The same turns and mirrors carry the whole set onto itself, and each row onto the other rows of its family. Which rows share a family with each named row? Give them in list order.
These 40 rows form 5 families of 8 rows each.
funi: 1.679, 2.199, 0.944, -0.431, 3.031, 1.021, -1.242, -3.139, -0.191, -3.193, 1.275, 2.339, -2.794
gugab: -0.060, 0.678, -0.114, 1.476, 1.149, -1.957, -3.368, 2.572, 1.307, -2.499, -0.543, 2.243, -1.941
zimi: -1.524, 1.491, -1.392, 1.715, -0.871, 0.939, -1.413, -0.750, -0.553, 0.772, -2.001, -1.018, -2.455
mipet: -0.510, 0.888, -2.531, 1.553, -0.981, 1.048, -0.783, -1.129, -1.134, -0.401, -3.153, -0.287, -1.881
kal: 0.690, -2.045, 1.270, -1.083, 1.983, 1.526, -1.359, -4.381, -1.611, -3.134, -1.871, -0.935, -1.680
dig: 0.453, 0.430, 1.649, 1.153, 0.576, -2.007, -1.311, 2.997, 0.748, -1.354, -0.496, 3.031, -1.171
niki: -1.941, -2.068, -0.955, 0.895, -0.454, -1.632, -2.174, 1.946, 0.310, -2.167, -3.142, 0.178, -0.948
Novo: 0.070, -1.110, 2.112, -0.300, -0.191, 1.495, -1.248, -4.630, -1.197, -2.494, -1.810, -1.233, -1.383
div: -0.177, -4.173, 2.572, -1.479, 3.553, -0.021, -1.260, -1.868, -0.456, -3.037, -1.673, -0.641, -0.864
Ziru: 0.351, -0.473, -0.432, 1.879, 1.378, -2.177, -0.730, 3.008, 0.186, -0.720, -1.426, 2.983, -2.256
tuv: -0.156, -1.191, 2.690, -1.224, 3.410, -1.434, -3.387, -1.616, 1.122, -3.468, 0.974, 1.723, -0.163
suvek: 0.887, -2.330, 2.792, -1.530, 4.528, -0.198, -0.853, -1.588, -0.202, -2.783, 0.588, 2.307, -1.249
Vivez: -0.522, 0.127, -0.135, -0.058, 0.873, 1.690, -1.180, -4.440, -1.007, -2.987, -2.235, -2.231, -2.260
Kalig: 1.826, -0.034, 1.592, -1.479, 3.167, 1.138, -1.198, -4.237, -1.315, -3.032, 0.243, 2.078, -1.837
Fos: -1.547, -2.428, -0.268, 1.147, 0.898, -2.614, -1.472, 1.445, 1.101, -1.563, -3.136, -1.461, -0.953
zod: 0.688, -2.572, 1.477, -1.858, 4.178, -0.432, -2.012, -0.454, 0.713, -2.541, 2.036, 2.301, -0.773
vemot: -1.594, -0.921, -1.848, 0.705, 0.857, -1.390, -3.228, 1.824, 0.796, -0.327, -2.369, -0.821, -0.678
lofi: 0.670, -2.145, 2.396, -1.341, 4.184, -0.901, -1.307, -1.072, 0.788, -2.869, 1.048, 2.644, -0.143
toris: -0.172, -1.743, -1.590, 1.827, 0.019, -1.720, -1.353, 1.807, -0.465, -1.074, -3.809, 0.186, -1.944
kizaf: 0.577, -1.592, 1.131, -0.115, 0.852, 2.101, -1.127, -4.627, -1.182, -2.596, -1.472, -1.530, -1.746
lifup: -0.921, -1.759, -1.430, 1.157, 0.394, -1.441, -1.627, 2.188, 0.589, -1.235, -3.546, -0.243, -0.377
laza: 0.702, -1.167, 2.522, -1.059, 4.898, -1.556, -1.367, 0.606, 1.339, -2.698, 1.050, 1.733, -0.826
Reb: -2.213, -3.554, 1.052, -1.413, 3.126, 0.029, -2.661, -2.064, 0.596, -1.948, -0.143, -1.478, -0.225
duk: 1.697, 0.813, 3.224, -0.003, 1.965, 1.003, -2.596, -3.695, 0.039, -2.976, 1.381, 0.885, -2.132
lub: -0.249, -1.513, 1.363, -0.071, 1.361, 2.166, -1.764, -4.277, -0.466, -1.520, 0.074, -2.453, -2.340
Kave: 0.311, 0.827, -2.672, 1.810, -0.808, -0.240, -1.002, -0.610, -1.499, -0.702, -3.411, 0.638, -2.445
dor: -0.768, 0.431, -2.439, 1.644, -0.558, 0.329, -1.251, -2.601, -0.826, -1.459, -2.676, -1.553, -2.843
kita: -0.368, 0.317, -3.372, 0.965, -0.878, 1.481, -1.684, -0.767, -1.087, -0.893, -2.080, -0.502, -2.276
fol: 2.372, 0.747, 1.637, -0.535, 2.139, 1.237, -1.349, -4.006, -0.559, -3.393, 0.913, 2.281, -1.559
fera: 0.312, 2.859, 0.319, 2.365, -0.565, 0.219, -1.782, 0.431, 0.249, -1.315, -0.019, 2.119, -3.843
gonul: 1.897, 2.618, -0.581, 1.167, 0.190, 0.561, -0.796, 0.111, -0.625, -0.162, 0.599, 2.378, -2.740
lofe: 1.076, 0.451, 1.193, -0.881, 1.537, 1.060, -1.841, -3.764, -0.558, -3.963, 1.366, 2.875, -2.231
kez: 1.469, 3.113, -1.155, 1.287, 1.221, 0.005, -0.834, -1.665, -0.108, -1.341, 0.749, 2.543, -3.553
tezi: 0.886, 0.136, 1.199, 1.235, 2.658, -2.766, -1.228, 2.316, 1.579, -1.441, 0.412, 2.466, -1.542
nupid: -1.402, -3.281, 1.716, -0.803, 2.712, -0.840, -1.314, -0.696, 0.759, -2.373, -2.549, -2.472, -0.540
tebik: 1.023, 1.975, -1.611, 1.787, 0.525, -0.706, -0.750, 0.284, -0.997, -0.518, -0.895, 3.584, -2.881
zope: 1.037, 2.800, -0.578, 1.993, 0.064, 0.746, -0.316, 0.006, -0.376, -1.234, -0.125, 3.252, -3.045
Semok: -0.132, -4.184, 2.272, -1.187, 2.230, 0.027, -1.431, -1.180, 0.002, -1.179, -1.031, -2.142, 0.164
Lada: -0.931, -4.440, 1.561, -1.058, 2.841, 0.041, -0.930, -1.530, 0.135, -2.196, -1.359, -1.203, 0.035
desos: 0.643, -0.174, 0.344, 1.519, 1.397, -1.758, -1.429, 3.330, 1.188, -1.970, -0.868, 3.169, -1.428

The rest of the family of vemot: gugab, zimi, tuv, Reb, duk, lub, fera
The rest of the family of dor: funi, Vivez, Fos, laza, kez, tezi, nupid
The rest of the family of lofi: mipet, kizaf, lifup, fol, zope, Lada, desos

The same turns and mirrors carry the whole set onto itself, and each row onto the other rows of its family. Which rows share a family with each named row? Give them in list order.
These 32 rows form 4 families of 8 rows each.
lubod: -1.347, 0.187, -0.836, 0.676, -4.213, 1.033, -0.377, -0.595, -1.825, -2.513, 0.170
vuvog: -1.052, -0.725, -1.223, -0.912, -2.525, -2.041, -4.455, 0.722, 0.573, -0.296, 2.457
Teb: -1.116, 3.624, -0.995, 1.954, -1.898, -1.361, -5.600, -1.058, -0.692, -1.650, -0.665
tef: -3.743, -1.300, 0.705, 1.368, -1.377, -0.839, -3.314, -1.031, 1.162, -1.005, 1.577
Dut: 1.944, 1.697, -0.999, 3.698, 0.537, -0.061, -1.653, 0.094, -0.848, -2.300, -2.785
vuke: -0.754, 2.176, -0.285, 2.175, -2.256, -1.014, -3.874, -1.932, 1.256, -5.293, -0.082
Fufu: 2.230, -1.218, -2.666, -0.906, -0.774, -0.969, -0.632, 0.498, 1.379, -1.809, 1.738
nen: 1.271, 0.649, -2.496, 5.015, -1.043, 1.081, -0.881, -0.204, -0.740, -3.199, -1.046
kani: 1.245, -1.520, 1.189, 3.650, -4.042, -2.368, -2.187, -1.581, 0.365, -1.355, -0.186
nanu: 0.458, 0.311, -4.250, 2.411, -0.033, 0.099, -4.787, -1.829, -0.401, -2.143, 1.552
keku: -0.209, 1.044, 0.118, 1.487, -0.696, -0.556, -2.417, 1.420, -2.333, -2.770, 3.552
Daki: 0.852, 1.224, 2.431, 0.187, -1.637, -1.909, -0.323, 0.640, 0.234, -0.163, -0.690
ligo: -2.342, 0.379, -0.135, 0.148, -2.951, -2.634, -2.993, 0.376, 2.848, -0.063, 1.581
Ger: 2.017, -0.010, -0.004, 2.546, 0.522, 1.642, -1.275, -0.708, -0.566, -3.397, -1.203
rema: 2.218, 1.792, -3.108, 3.447, -2.237, -1.946, 0.369, -0.660, -0.117, -2.955, -0.855
Fusik: 0.245, 0.380, -1.654, 1.977, -1.975, 0.772, -2.868, 1.291, -3.492, -2.693, 1.711
vol: -0.710, 1.568, -1.807, 0.097, -2.216, -3.288, -3.802, -0.552, 0.496, 1.174, 2.103
lofu: -0.367, -0.177, -4.988, 0.958, 0.580, 0.687, -3.627, -0.736, 0.437, -1.242, -0.407
Bidil: -1.411, 3.428, 0.353, 3.961, -2.929, -1.375, -4.021, -0.266, -0.282, -2.836, 0.510
kip: 1.049, -0.578, 2.405, 3.177, -2.482, -1.499, -0.380, 1.384, 1.023, -1.739, -0.225
Povug: -0.633, -0.516, -1.526, 1.481, -3.685, 0.499, -1.736, 1.609, -1.170, -3.049, 3.213
latad: -2.661, 1.968, -3.686, 1.042, 0.543, -0.371, -0.727, -0.182, 0.636, -2.661, 0.931
ked: 1.368, 1.032, 2.638, 1.823, -2.639, -2.767, -2.381, 1.383, -0.617, -1.342, 0.103
Lasag: -0.781, -1.788, -2.157, 2.440, -1.256, -1.836, 0.874, 0.157, -0.340, 1.230, 0.798
lomip: -0.888, 2.597, 0.991, 3.516, -0.821, -0.818, -4.359, -1.707, -1.581, -0.506, -0.764
zosi: -0.323, 1.511, -1.138, 3.712, -0.381, -1.911, -2.133, -1.282, 3.286, -0.210, -2.494
dep: 0.676, 0.632, -0.553, 0.709, 0.034, -2.898, -3.131, -0.536, 3.260, 0.197, -1.995
gil: 1.656, 0.395, -1.834, 1.115, -0.910, -1.230, -2.738, -2.698, 2.270, 0.311, -2.549
Mefes: 0.405, -2.437, -3.002, 1.209, -1.190, -0.114, 0.077, 0.444, 2.350, -0.449, 0.220
zaf: -2.069, 1.467, -5.062, 2.016, -1.560, -0.115, -3.516, -1.019, 0.962, -1.516, 0.893
vuzot: 2.143, -2.711, -1.165, 0.753, -0.125, -0.808, -0.382, 1.702, 0.509, -0.788, 0.469
vali: -0.166, 0.187, -1.533, 4.224, 0.758, -3.788, -2.509, -1.222, 2.914, -1.555, 0.591

The rest of the family of vuke: lubod, tef, kani, rema, latad, Lasag, vali
The rest of the family of vuzot: vuvog, Teb, Dut, Fusik, lofu, ked, dep

The same turns and mirrors carry the whole set onto itself, and each row onto the other rows of its family. Which rows share a family with each named row? Give them in list order.
These 20 rows form 5 families of 4 rows each.
laf: -1.959, 2.214, 1.461, 1.026, 1.978, -2.157, -1.119, -1.855, 1.864, 2.097, 0.892, -2.361, -2.143, 1.520, 2.624, 1.375, 0.667, -1.410, 0.995, -1.588, 1.042, -3.014, 0.358, 0.012
Bal: -0.757, 2.483, 2.089, 0.348, 2.492, -1.423, -0.023, -1.622, 0.533, 1.028, 1.993, -2.644, -1.594, 0.767, 2.450, 1.054, -0.155, -1.400, 1.096, -3.388, 1.413, -2.919, -0.682, 1.880
Sof: -2.111, 0.906, -0.705, 1.069, 2.297, 2.725, 0.670, 0.225, 2.005, 0.219, -1.618, 3.198, -2.520, 2.364, -0.451, 0.071, -0.733, -0.821, 1.877, -0.682, -0.813, 0.212, -0.803, -0.492
nud: -0.971, 2.117, 0.363, -0.197, 2.554, -0.870, -1.553, -0.871, 1.265, 2.453, -1.721, -2.766, -2.586, -0.436, 2.471, 0.586, 0.915, -0.265, 1.520, -2.186, 1.853, -2.373, -0.186, 2.138
motu: -3.101, 1.482, 1.389, 0.430, 1.577, -2.379, 0.049, -0.881, 1.437, 1.555, 0.363, -1.844, -1.413, 0.788, 2.772, 0.010, 1.840, -0.617, 1.569, -3.190, 0.801, -2.783, -0.638, 1.531
rer: 1.316, -0.338, 2.796, -0.162, -0.612, -0.900, -1.325, -0.410, -3.180, 0.738, 0.558, -3.100, 2.243, -2.427, -0.421, 1.083, 0.697, 1.591, 1.608, 0.481, 3.058, -0.176, 0.075, 1.315
Meguz: 0.101, 1.169, 0.566, -1.101, 3.134, 2.091, -0.073, 0.899, 0.880, -1.674, -1.067, 2.396, -3.328, 2.967, -2.036, 0.639, -1.629, -0.518, 2.569, -0.593, -0.511, 0.390, -0.585, 0.247
Keran: 1.965, -0.777, 1.105, -0.155, 0.093, -0.229, -0.659, 0.060, -3.019, -0.256, 1.022, -3.434, 1.898, -2.522, -0.950, 2.999, -0.334, 0.576, 1.322, 0.559, 3.464, -0.119, 1.145, 1.145
bap: -1.009, 0.342, -1.030, 0.179, 1.432, 1.917, -0.284, 0.359, 1.741, -2.343, -0.619, 2.688, -3.213, 2.754, -1.228, 0.090, -0.782, 1.212, 2.973, -0.259, -0.871, 1.188, -0.122, -0.577
zifip: -0.749, -0.291, 0.527, -0.523, -1.210, 1.613, 2.929, 1.490, -0.730, 0.359, 1.542, 1.170, 4.041, 0.940, -0.599, 0.366, 0.855, 0.677, -1.848, 0.637, -1.484, -0.989, -1.547, -2.887
Vib: -0.230, -0.985, 1.564, -0.505, -0.583, 1.483, 2.624, 0.602, -0.699, -1.251, 1.663, 1.482, 4.051, 0.112, 0.191, 0.913, 0.372, 0.391, -1.675, 1.119, -0.678, 1.111, -0.811, -2.092
bagus: 0.372, -0.969, 2.095, 1.306, 0.155, 0.036, -0.388, -0.728, -2.905, 2.589, -0.028, -3.075, 3.447, -2.550, -0.007, 2.163, 0.306, 0.616, 0.241, 0.092, 2.782, -2.064, -0.251, 0.888
vupe: -0.791, 0.040, 0.512, -0.366, 1.579, 2.685, 0.229, 1.252, 1.293, -1.004, -2.006, 2.199, -3.658, 2.269, -1.545, -0.193, 0.417, 0.870, 3.572, 0.540, 0.092, 0.734, -1.110, 0.070
fer: 0.321, -1.780, 1.326, -0.378, -0.460, 1.370, 1.347, 0.465, 0.023, 0.676, 1.185, 2.517, 3.635, 0.711, -0.676, 1.502, 0.224, -0.983, -2.368, 0.962, 0.055, -0.300, -1.435, -2.897
mubeb: 0.035, 0.199, 0.007, -1.179, 0.527, 1.791, 2.079, 0.898, -1.514, -0.375, 2.357, 2.804, 3.108, 1.058, -0.902, 2.389, -0.204, -0.429, -2.077, -0.370, -1.242, 0.082, -0.898, -2.305
pap: -1.735, 2.767, 0.902, -0.101, 1.665, -2.396, -1.499, -0.682, 1.699, 0.783, 0.289, -2.399, -2.022, 1.136, 2.218, 0.170, 1.739, -0.876, 0.992, -2.581, 1.137, -2.272, -0.766, 1.573
lile: 0.756, -1.191, 0.245, -1.095, -0.191, 3.214, 2.318, 1.619, -1.004, 0.175, -0.633, 1.912, 3.056, -0.596, 0.071, 2.203, 0.407, 0.468, -0.633, 1.654, -1.320, 0.617, -0.198, -2.540
mesek: -0.462, 0.026, 0.766, -1.145, 2.136, 2.183, -0.462, 0.062, 2.107, -0.403, -1.059, 3.319, -3.316, 1.676, -0.942, 0.247, -1.796, 1.381, 2.740, 0.649, -0.170, 0.140, 0.941, -0.788
Tamo: 2.762, -1.326, 1.185, -0.754, -0.950, -0.248, -1.998, -0.910, -2.716, 1.757, -0.109, -3.083, 1.354, -2.126, -0.442, 2.207, 0.422, 1.420, 2.072, 0.025, 3.011, -0.548, 0.960, -0.387
gomo: 0.022, -1.060, 1.481, -0.117, -1.140, -0.621, -1.353, 0.402, -3.027, 0.419, -1.034, -3.791, 1.307, -3.158, -0.723, 0.942, 0.357, 1.491, 2.017, 0.612, 3.411, -0.610, 1.094, 1.136

The rest of the family of Tamo: laf, fer, mesek
The rest of the family of bap: rer, Vib, pap
The rest of the family of lile: Sof, nud, bagus

